128 stands for zero in the data rows.
Each row of this table is followed by its label. One hidden rule gives the labels. It looks at one to three of the table's principal directions, none of them among the few with the most spread.
< 98 133  78 169 129 171 110 123 120 177 114 183 196  85 214 162 127  88
 156 191 170 101  51  89 107 158 122 131 114 181 136  54  85 110 121 102
 100 142 162 142 133  65 144 102 149  58 118 164> y
<125 129 124 155 152 147 142  84 100 127 109 145 129 103 144 161 115 132
 139 114 105 129 114 183 164 167 159 121 131 112 142  92  79 161 100 191
 137 185 154 109 115 177 156  86 109 102 128 162> s
<143 154 172 107 107 158 162 122 109  96 117  87  99 192 129 124 139 134
 129 126 106 132 116 108  79 138 131 173 122 113  73 132 145  77 142 156
 126  85  63 131 160 165  80 136 113 131  81 126> y
<111 129  95 153 164 121  91 163 137 131 125 122 138 102 170 132 121 112
 139 139 147 125 108 124 139 109 106 122 123 161 159 104  92 101 141 131
 143 134 119 143 120  70 117 126 111 118 139 125> d
<170 110 160  69  75 103 141 135 131 110 178  55  99 105  35  88  99 147
  83  28 127 152 226 140 173 148 124 112  62  80  98 191 216 121 124 113
 114 101  99  52 109 141 144 166 130 178 123  91> s
<152 130 115 112 119 156  93 118  78 128 121 114 171  40 141 121  60 115
 119 114 157 128 124 106 166 159 176 154  70 161 112  87  76 153 150 108
  90 144 169  56 112  77 196  87 125 105 107 180> s
<110 107 133 140  61 169 171 103  92 151 116 110 196  64 179 173  76 110
 123 126 101 101 121 162 150 222 148 124  52 146  79 100 141 128 113 133
  99 142 121  82 152  97 158  96 177  87 117 182> d
<149 108 135 121  68 144 165 127  96 154 138 143 166  98 133 146 127 124
  99 122 148 118 112 104 106 188 142 118  95 139 132 166 159 145  97  51
 112 175 191 117 123 118 140 130 155 128 140 156> s
< 92 129 105 175 158 131 155 136 159 160 121 178 114 184 176 164 210 121
 166 166 131 129  64 137  69 117  83 103 202 111 195 123 118  96  87 158
 176 171 148 225 137 169  66 142 115 104 138 108> s
<102 118  66 152  87 157 119 131 160 191 130 187 189  75 177 136 161  87
 165 225 186 118  60  77  89 105  89 100 116 177 141  68 139 118 160  85
  94 132 114 168 159  75 130 111 162  67 109 110> s
<137 148 135 148 160 119 126  93 130 116 118 159  76 177 109 126 171 148
 163 136  95 151 105 149 114 103 134 123 191  91 122 114 111 144 118 186
 159 135  84 165 141 193 113 121  96 137 114 129> s
<144 111 159 117  85 134 130 110  97 111 118  96 129  89 117 133  88 140
 122 129  87 136 145 158 144 146 159 129  91 137  86 137 127 165 157 144
 131 130  84  96 148 130 162  99 141 143 123 162> s
<133 115 182 128  62 147 171  95  77 128 101 108 151 120 113 176  99 120
  83 139  98 123 138 153 122 203 186 158  90 134  56 151 121 161 105  90
 137 158 142  92 125 162 149 115 149 134 134 170> y
< 87 105 103 156 162 127 121 111 150 153 114 125 129 125 156 160 124 130
 142  94 100 135 131 195 159 146 134  97 157 103 156 104  85 141  87 203
 164 157 142 144 130 155 142 121 122 105 145 155> s
<135  82 162 113  77 133 160 145 119 133 153 111 156 108 127 141  86 136
  75 114 143  92 161 120 123 169 138 114  57 157 133 184 175 139 121  52
 107 121 170  74 113 108 153 129 175 150 162 143> s
<139 138 132 111  71 153 162 124 107 114 125 105 158 111 113 118 106 102
 108 152 146 118 121  82 112 147 133 149  79 154  87 141 171 118 160  69
  95 118 112  92 151 125 128 123 142 131 100 118> s
<142 158 119 143 207 105  87 147 171 119 199 147  39 236 126  93 191 161
 161  40 132 130 125  97 102 117  54  92 179  67 185 157 176  37  65 191
 149  68 103 162 100 141  76 201  87 156 133 101> y
<105 107 152 113  83 160 183 130 115 115 123  90 157 134 158 162  98 123
  93 112 123  85 152 158 118 189 140 146  74 129 112 150 135 100 112 142
 115 140 167  95 122 147 120 129 159 111 138 135> s
<118 139 193 125 179 101 174 122 149  79 142 117  61 252  97 133 153 170
 113  75  78 104 185 179 134 126 113 135 166  67 137 172 156  89  83 197
 145  84 127 132 106 212  76 160 120 164 148  94> d
<154 157 112 122 184  81  76 129 144 105 137 146  79 173  65  73 155 143
 136 106 132 163 137  89 141  60 126 120 196 106 139 149 123 145 135 115
 140 105 117 155 125 139 126 155  87 175 128 112> s
< 88  97 134 130 103 162 171 150 141 153 114 100 166 126 191 182 113 110
  87 139 148  89 132 159 108 174 128 143  77 154 126 122 116  94 105 119
 125 142 158 121 113 117 101 132 154  86 150 122> s
< 78 108 119 142  77 158 161 150 114 167  94 126 221  51 198 183 101  82
 127 205 142  98 107 144 119 165 127 151  85 182 125  91 106 127 146  88
 118 165 175 130 134  67 135  98 182  72 135 134> y
<130 114 137 113 132 116 102 101 117  95 130  99 131  87 100 113  49 147
 110  85  82 114 193 175 206 145 163 115  94 129 105 143 124 189 144 163
 109 108 130  57 119 122 203 106 150 152 155 163> y
<193 142 190  87 117 112 134 131 106  74 146  64  51 161  53  99 129 162
  82  76  98 165 177 129 135 124 132 139 104 111  97 198 174 131 139 127
 139 109  59 105 116 168  98 153  86 192 128 101> y
< 92 113  95 140 133 139 119 125 125 161  96 131 180  71 171 149  95 108
 146 143 119 127 111 151 147 143 149 129 139 144 139  92  87 165 129 132
 137 156 168 130 142  96 167 101 150  95 132 167> y
<101 108  72 151 117 154 138 128 147 181 131 167 180 106 187 152 142 108
 132 135 165 106  82 113 112 163 113  95 122 145 161 106 124 116  91 107
 108 161 179 151 135 101 129 129 150  79 138 149> s
<111 126 117 130 175  81 115 186 176 106 138 146  98 160 128 100 161 141
 140 168 132 114 139 125 106  41  76 113 182 143 204 177 151 134 164 109
 158 119 142 187 117 108  91 152 131 166 175  63> y
<178 152 190 123 112 122 177  99 115  68 142 135  50 229  67 121 176 163
  88 131  92 125 136 120  92 135 124 126 138 111  97 212 193 134 115 118
 130 121  76 144 124 223  74 155 105 186 147  95> y
<140 150 118 134 148 135  99 111 144 108 142 133  94 173 111 100 151 130
 144 133 137 142 108  87 119  90 107 114 141 129 124 114 124  95 148 163
 115  87  68 143 150 152 112 133  99 133 100 119> d
<135 113  88 123  61 171  75  85  79 151 129 128 220   0 149 130  24  96
 117 123 162 102 130 105 188 199 194 136  17 175  44  59  83 159 150  99
  53 124 145  13 127  43 250  81 169  83 104 215> d
<114 136 137 145 156 154 146 142 105 140  93 123 144 143 181 170 130 110
 114 146 144 122  87 124  99 153 148 170 136 150 137 104  71 107 104 111
 148 158 169 143 114 128  99 118 107  99 125 147> y
<126 139 145 148 169 104 112 146 142 133 148 153 116 173 123 130 143 127
 116 130 149 114 133  99 129 115 110 133 135 137 132 126 136  92 103  84
 123  82 133 127  98 101 107 152 126 139 143 111> d
<114 105 128 114 127 116 119 139 131  95 126  91 134 103 138 111  74 148
 131 103  82 109 166 166 162 120 132 110 114 135 141 159 133 156 161 169
 130 114 123 107 149 108 160 114 154 153 151 151> y
< 92 102 188 106 117 117 191 170 143  78 108  78 113 179 138 164 129 145
  79 146 102  84 191 205 108 120 123 159 122 127 153 196 119 113 137 159
 160 152 175 147  99 175  73 143 148 149 184  74> s
<146 151 100 133 119 129 114  92 106 160 105 155 149  70  96 126 132 102
 142 145 140 171 106 119 155 136 159 140 142 120  89  78 110 176 125  98
 123 164 123 120 128 127 160 108 109 106  98 136> y
<130 108 144 107  87 146 158 151 172 135 177 121 147 150 140 116 127 132
  83 141 149  85 150  77 116 138  60  86  51 181 139 172 241  86 139  66
  50  45  96 118 139  80  94 157 187 125 154  87> y
<125 139 156 132 117 181 143  94  82  97 101 117 146 124 165 159  80 121
 115 152 115  92 114 139 125 180 172 173  82 157  88 101  78 131 139 161
 105 131 142  78 121 151 154  88 133 101 118 170> y
<132 133 118 138 128 146 130 120 110 123 112 148 146 127 156 129 127 127
 139 155 132 120  87 104 111 125 142 132 134 151 131 112 102 134 142 121
 114 139 134 141 151 123 130 103 127 116 115 158> d
<183 159 154  97  73 171 157  96 103  94 106  87  88 174  88 108 149 123
  95 156 134 162  91  69  72 121 153 165  99 144  34 137 151 117 170 103
 108 107   9 128 176 190  81 127  82 138  68 116> s
<144 144 120 141  97 160 162  97 117 163 136 144 139 135 136 140 151 112
 134 117 136 137  87  98 109 182 119 121 104 116  82  99 178  98  91 106
 101 117  80 122 151 135 107 134 127  98  88 139> y
<165 166 103 135 185  85  92 136 182 102 159 201  42 255  75  50 235 160
 153 151 150 148  77  18  52  14  77  92 244 114 163 187 178 108 138  87
 133  71  76 232 163 166  61 185  85 192 127  85> s
<162 139 179 121 157  90 110 114 105 118 166 117 105  95  74 117  89 155
 125  53  91 144 203 168 221 156 129 119  93  95 112 118 165 140 101 144
 108  84 111  53  83 101 167 125 132 153 132 131> s
<122 120 140 114  59 134 148 126 127 146 120 105 171  68 118 136 113 105
 124 174 116 139 146 137 147 134 116 127  77 154  76 108 168 134 168 102
  99 110  69 119 157  88 129 115 167 108 110 107> s
< 92  94 145 122 124 124 127 153 122 103 103  98 142 125 156 157  95 134
 103 139 113  99 155 177 123 129 156 145 132 144 159 168  62 149 138 153
 166 171 205 133 111 137 144 121 145 142 177 148> s
<131 142 158 107 132 114 129 143 145 101 131  98  99 153  99 113 138 133
 120 144 114 137 163 134 132  90 102 142 126 129 115 140 153 110 161 143
 126  87  77 137 128 132  94 143 124 143 126  76> s
<147 115 143 115 121 108 134 136 130 114 132 104  99 136 108 121 135 153
 109  99 107 143 152 155 136 120 131 113 126 115 124 163 140 139 126 138
 143 139  96 138 130 139 111 138 117 155 142 123> s
<108 102 137 111 125 135 131 126 129 108 134 104 136 125 126 140  86 135
  92  94 129  94 178 163 150 157 150 130 104 122 151 164 105 145 114 152
 128 148 210  84  93 155 166 130 146 135 167 137> y
<117 151  14 173 141 147  49  88 119 175  98 177 187  10 162 112 108  79
 200 177 146 165  46  98 172 113 139 101 144 165 113  17  67 178 165 140
 112 162  89 138 171  60 200  76 112  71  86 179> y
<129 128 119 137 109 147 149 128 118 134 114 143 140 127 159 141 141 125
 129 160 124 118  89 117  94 143 126 127 130 149 128 138 136 138 130 108
 128 152 126 155 146 125 112 122 136 119 134 139> y
<159 166  80 132 177 102  53 142 136 124 150 165 125 107 108  56 121 119
 169 136 172 142 104  40 147  57 114 129 141 149 120  81 136 118 175  77
  90  61  81 111 138  47 153 126 106 141  90 122> s
<155 157 133 136 142  95 128 116 148 109 160 138  69 195  80  80 170 151
 166  94  89 153 125 101 120  98  87  96 169  82 104 152 215 100 124 143
 135  63  21 152 169 147  93 161 112 174  99 108> s
<125 120  94 113  79 149  92 119  90 112  91 114 169  62 130 124  84 102
 119 167 146 126 110 112 116 132 188 158 119 161 106 139  53 186 175 108
 141 196 187 111 135 121 193 104 130 131 132 172> y
< 85 146  82 169 172 143 116 151 157 155  98 199 141 172 196 155 197  97
 160 228 187 107  44  92  51  78 108 154 198 157 174  79  54  93 129 117
 151 160 176 217 119 126  79 130 110  80 131 100> y
<124 133 151 141 228  73  69 118 133 117 119 126  53 148  80 137 131 156
 141  72 100 169 182 215 181  92 167 145 203  61 154 108  35 166  89 215
 210 153 159 121  59 185 158 130  69 156 153 127> y
<135 139 203 102 159 112 154 142 136  57 155  54  60 222  90 119 118 164
  86  51  80 117 206 160 150 137 102 136 112  95 133 198 169  72 110 191
 136  69 102 104 106 181  78 167 113 179 147  92> s
<175 129 141  75 139 101  93 143 187  89 204 107  45 218  60  34 147 182
 117  56 134 131 180  62 112  61  75  84 125 101 135 200 234  89 151 135
  87   2  44 118 146 135 107 188 123 194 124  86> y
< 87  72 120 122  59 131 170 140 142 153 125 103 156 106 143 166 130 124
 116 113 120 114 151 189 105 168 132 105 122 100 151 176 131 137 101 147
 173 198 189 143 132 163 135 143 164 126 158 132> s
Here are more rows. What is the label of each one?
< 90 115  96 164 126 156  97 102 115 195  99 157 177  74 175 188 115  89
 138 151 155 132  92 152 131 178 171 146 128 136 109  49  36 143  86 135
 151 178 183 119 102 114 178 107 131  64 126 179> y
<139 131 124 116 154 120 114 174 134 140 136 137 106 149 147 119 172 137
 141 125 168 140 105 103  75  93 113 147 167 116 180 134 103  95 121 117
 156 149 169 173 107 115  90 149 101 129 125 107> s
<125 122 126 127 106 131 108 128 118 138 132  97 160  45 135 135  76 112
 128 123 118 131 159 156 188 152 127 125  60 149  92  87 134 131 151 138
 104 108  83  75 123  65 163 108 148 107 121 132> y
<108 145 132 143 193 115 111 121 146 133 113 131  99 169 121 137 146 127
 139 118 115 149 132 149 141 105 128 140 184 105 142 103  90 125 105 169
 159 118 131 152 113 160 114 136  99 123 128 118> y
<135 127  84 130  91 115 128 116 166 183 140 152 101 127 103 119 206 126
 164 120 125 179 104 139  94 120  97  87 178  72 116 129 178 136 100 143
 164 161  68 197 153 153 100 168 115 120 112  97> y
<124 114 150 106 113  97 155 189 154 146 143  97 110 132 112 135 172 127
 118 119 155 145 165 154 105 101  93 142 129  97 151 147 155  79 121 111
 165 142 130 156  98 119  67 167 120 136 131  52> d
<157 124 147 100 140  65 107 137 169  87 168 114  39 189  42  67 164 180
 141  76  92 154 190 148 131  56 101  92 177  64 137 199 188 136 143 172
 160  87  64 149 134 174 112 172 111 207 140  82> s
< 99 111 147 155  78 178 208 124  87 163  70 133 177 115 189 221 145  89
 102 197 148 113  69 156  65 196 169 176 114 151 115 108  71 127  96  90
 165 230 192 151 120 173  97  99 130  77 127 144> s
<105 123  69 140 114 119  95 104 145 173 114 136 148  74 121 122 134 108
 179 120 116 170 114 152 151 121 134 103 165  94 110  82 109 156 127 168
 155 154  99 149 161 121 165 123 126 106 101 148> y
<153 136 171 120  87 134 174 129 104 110 106 143 124 147 109 141 161 127
 104 205 138 127 109 110  82 109 141 160 122 155 101 145 136 141 159  70
 121 150 113 151 133 158  89 114 126 137 123  97> d
< 67 103  64 160 136 130 100 172 161 176 117 172 182  92 215 153 145  99
 172 189 172  96  81 129  89 103 104 122 156 155 185  88  72 106 135 127
 152 163 191 181 126  62 132 125 156  82 147 130> s
<130 123 151 109  99 125 149 114 130 135 156  93 168  77 106 105  56 126
 132  88 101 116 188 132 205 154 115 114  43 129  68  91 220 114 150 115
  55  24  53  33 157  68 166 108 182 121  90 132> s
<152 149  71 148  93 150 136 110 139 152 124 211 139 145 146 103 205 117
 166 218 161 134  22  39  51  90  99  99 166 160 124 117 165 137 157  70
  96 142  76 211 191 125  92 123 126 110  99 121> s
<115 156 161 130 134 131 147 148 144 116 140 135 110 211 129 133 168 116
 127 160 145 106 124  89  76 116  92 163 140 125 115 136 154  52 123 112
 126  75 119 150 117 139  69 165 131 130 118  80> y
<120 160 115 141 172 128 130 146 132 108  93 175 133 183 151 119 161 115
 134 209 165 107  75  71  80  64 133 171 181 166 139 110  84 117 159  79
 118 125 154 179 135 126  86 120 109 121 122 107> d
<113 124 110 146 152 128 125 158 134 131 123 151 149  89 166 143 130 114
 133 180 157 108 110 131 128 107 106 128 123 170 188 115 104 135 150 109
 129 162 174 142 100  95 123 108 131 109 155 101> s
<173 135 144 123 111 135 149 143 127 129 151 146 123 140 133 101 151 141
 126 159 141 129  91  58  98 105  90 106  97 171 127 137 204 109 158  57
  77  77  53 143 164  87  87 122 136 137 107 115> d
<115 104  90 125 134 127  91 143 138 158 150 131 158  94 150 120 103 126
 132  82 160 118 134 116 144 143 130 106 117 125 162 122 110 120 106 122
 120 133 190 107 114  83 169 137 142 117 138 160> s
<123 126  80 136 129  98 113 143 166 149 151 172 113 171 112  95 186 131
 155 120 149 135 102  86  83  94  97  91 197  97 162 169 165 121 107  99
 152 136 148 190 145 133 112 175 128 155 137 113> y
<140 103 143 140 106 146 167 101 111 144 149 117 120 131 120 172 133 135
  84  58 128 130 140 166 145 217 137  93  92  99 147 162 139 122  46 143
 139 189 174 102  95 189 128 139 118 124 151 149> d
<136 127 185 112  98 157 189 107 103  83 123  78  99 192 117 152 118 144
  85  91  96 108 152 157 107 183 151 153  97 104  93 175 141 102 104 166
 135 131 122 100 127 213  99 137 120 145 127 134> s
<138 118 152 131 105 137 167 117 129 135 148 135 131 144 119 145 129 131
  91 121 133 108 140 125 130 167 120 113  86 136 116 150 180 120 100  89
 101 116 126 102 115 142 117 136 146 129 143 118> s
<111 130  93 139 123 130 139 134 135 171  73 165 146 117 143 150 181 100
 144 206 159 157  69 124  75  88 153 158 194 133 126  92  73 164 137  87
 168 199 149 202 142 146 103 117 107  98 115 113> y
<105 103 162 118  69 148 174 118 119 138 109  90 166  98 137 169  91 115
  95 144 100 111 160 173 141 179 145 140  73 143  82 132 147 143 129 120
 119 129 121  97 134 129 138 116 172 110 139 134> y
<143 148 109 133 175 114 118 129 164 131 153 160  98 183 113  87 158 140
 145 113 150 129 114  78 121  83  98 110 153 117 135 113 173  99 124 110
 100  62  81 137 141 124 102 145 111 135 107 103> s
<178 134 225  74  88 149 172 139  82  60 117  41  98 124  89 141  94 144
  44 135 108 131 188 151 140 149 148 180  40 165  88 179 141 134 170 115
 105 128  96  80  97 156  93 116 113 154 140  90> s
